[[-0.5, -0.8, 1.8, 0.9, 0.2, 0.2, -0.1, -1.3, -0.7], [-0.3, -0.2, 1.7, 1.8, 0.0, -0.3, 0.1, -0.9, -0.2], [1.9, -0.7, -1.2, -0.2, 1.5, -1.4, -0.1, 0.9, -0.6], [-0.4, -0.1, -0.7, -1.0, -0.8, 0.2, -0.6, 1.0, 1.0], [-0.2, 0.0, -0.8, 0.3, -1.0, 1.4, 1.5, 2.4, -0.5], [2.3, 0.9, -0.1, 0.6, 0.8, -1.6, -0.1, -0.9, -0.5], [-1.1, 1.6, 1.3, 3.0, 1.6, 0.1, 2.2, -0.2, -0.7], [-0.5, 0.4, 0.8, 2.1, -0.2, -1.1, 0.4, 0.0, 1.2], [-0.6, -1.1, 1.2, -0.4, -0.4, 0.5, -0.7, -0.9, -0.3], [-1.0, -0.9, 0.9, 0.6, -1.0, -0.6, -0.8, 0.3, 1.3], [0.4, -0.6, -0.3, -1.0, -0.5, 2.0, 1.0, 0.6, -1.3], [-0.6, -0.6, 0.4, -0.2, -1.1, -0.2, -1.1, 0.0, 1.3]]
The minimum: -1.6
Give the entry just right of the largest entry.
A: 1.6
Give the second largest entry.
A: 2.4
Give the first entry in reading order.
A: -0.5
Give the entry just left of -1.4.
A: 1.5
The 2nd smallest entry: -1.4
Give the second entry in reading order.
A: -0.8
Give the largest entry.
A: 3.0
Give the fourth entry in reading order.
A: 0.9

Questions about the grid below.
1) Report the entry in the bottom-left corner.
2) Report the 2nd entry from the end, reading row by row.
3) Report the first entry on the main diagonal.
4) Report the entry just left of 85.
5) Report the entry directly above the smallest entry.
6) Report the bottom-right entry.
7) Report the entry just right of the largest entry.
8) Report the third entry from the end, reading row by row.
[[32 35 61 21 40 61 37 53 52 27 68 34]
 [33 38 61 21 37 64 39 46 55 27 66 34]
 [33 40 61 22 36 64 41 42 57 27 64 34]
 [33 33 60 21 43 59 35 60 49 28 69 35]
 [33 32 59 22 45 57 34 64 48 29 69 36]
 [33 34 60 21 42 60 36 56 51 27 68 35]
 [32 37 61 20 39 63 38 49 54 27 67 34]
 [37 30 56 28 53 50 32 77 41 35 69 40]
 [35 30 58 25 49 54 33 71 44 32 69 38]
 [43 30 51 38 60 42 33 87 35 43 64 46]
 [34 31 58 23 47 55 33 68 46 30 69 37]
 [41 30 52 35 58 44 33 85 36 41 66 44]
 [38 29 54 30 54 48 32 80 39 37 68 41]
 [36 30 57 26 51 52 32 74 43 33 69 39]
 [39 30 53 33 56 46 32 83 38 39 67 42]]
1) 39
2) 67
3) 32
4) 33
5) 21
6) 42
7) 35
8) 39

3.1,-1.3,-0.9,13.2,9.9,1.8,-11.4,-3.6,-1.5,-1.5,2.3,1.8,-2.6,-13.2,-6.7,-10.6
1.6,-1.8,-5.9,9.1,7.8,1.8,-10.2,-3.7,-1.5,3.6,4.9,1.8,-4.2,-9.4,-7.2,-1.7
1.3,-2.0,-6.1,9.8,8.0,2.1,-10.1,-4.0,-1.5,4.3,4.4,2.1,-4.3,-9.4,-7.2,-1.8
-2.7,4.8,16.6,-17.8,-15.4,-4.1,21.0,8.4,-1.5,-11.4,-11.2,-4.1,10.2,18.4,16.2,-0.4
-0.9,-1.7,-6.7,-0.7,0.3,0.3,-1.4,-1.3,-1.5,4.4,4.9,0.3,-3.1,0.0,-3.0,7.1
3.8,3.4,16.2,9.9,6.3,0.4,-2.1,0.7,-1.5,-12.0,-9.5,0.4,4.8,-8.5,2.7,-23.6
-0.7,-1.9,-7.9,0.7,1.6,0.5,-3.5,-2.2,-1.5,5.3,4.9,0.5,-3.7,-0.8,-4.5,7.1
5.0,12.4,50.6,5.3,-1.5,-2.1,14.5,8.8,-1.5,-36.5,-31.3,-2.1,20.3,-2.3,21.5,-52.1
-0.2,5.9,22.2,-9.2,-9.9,-2.9,15.7,7.0,-1.5,-15.5,-13.4,-2.9,11.1,10.3,14.4,-12.2
The entry just left of the largest entry: 12.4
The largest entry in the first column: 5.0
Report the 3rd entry on the main diagonal.
-6.1
The largest entry in the last row: 22.2
Report the entry in the top-left corner.
3.1
The entry just left of 13.2 is -0.9
Report the entry directly below 1.3.
-2.7
The last entry, reading row by row -> -12.2
Report the 3rd largest entry.
21.5
The entry directly above the largest entry: -7.9
Report the second entry on the main diagonal.
-1.8
The 3rd smallest entry -> -31.3
Report the top entry of the column that holds the smallest entry.
-10.6
The entry directly above -10.2: -11.4
The 2nd entry on the diagonal from the top-right corner -> -7.2
Report the last entry in the row that holds the largest entry.
-52.1
The entry in the bottom-left corner: -0.2
Report the entry directly below -6.1.
16.6
Report the fourth entry, reading row by row.
13.2
Report the entry directly above 12.4.
-1.9
Report the maximum.
50.6
The second entry in reading order: -1.3
The entry directly above -9.2: 5.3
Report the entry just left of 16.6.
4.8
Report the 3rd entry from the end, reading row by row.
10.3
The entry directly above the smallest entry -> 7.1
The 2nd entry from the end, reading row by row is 14.4
Report the entry directly below 8.4.
-1.3
Report the entry just right of -15.4.
-4.1
Report the entry just right of -11.2.
-4.1
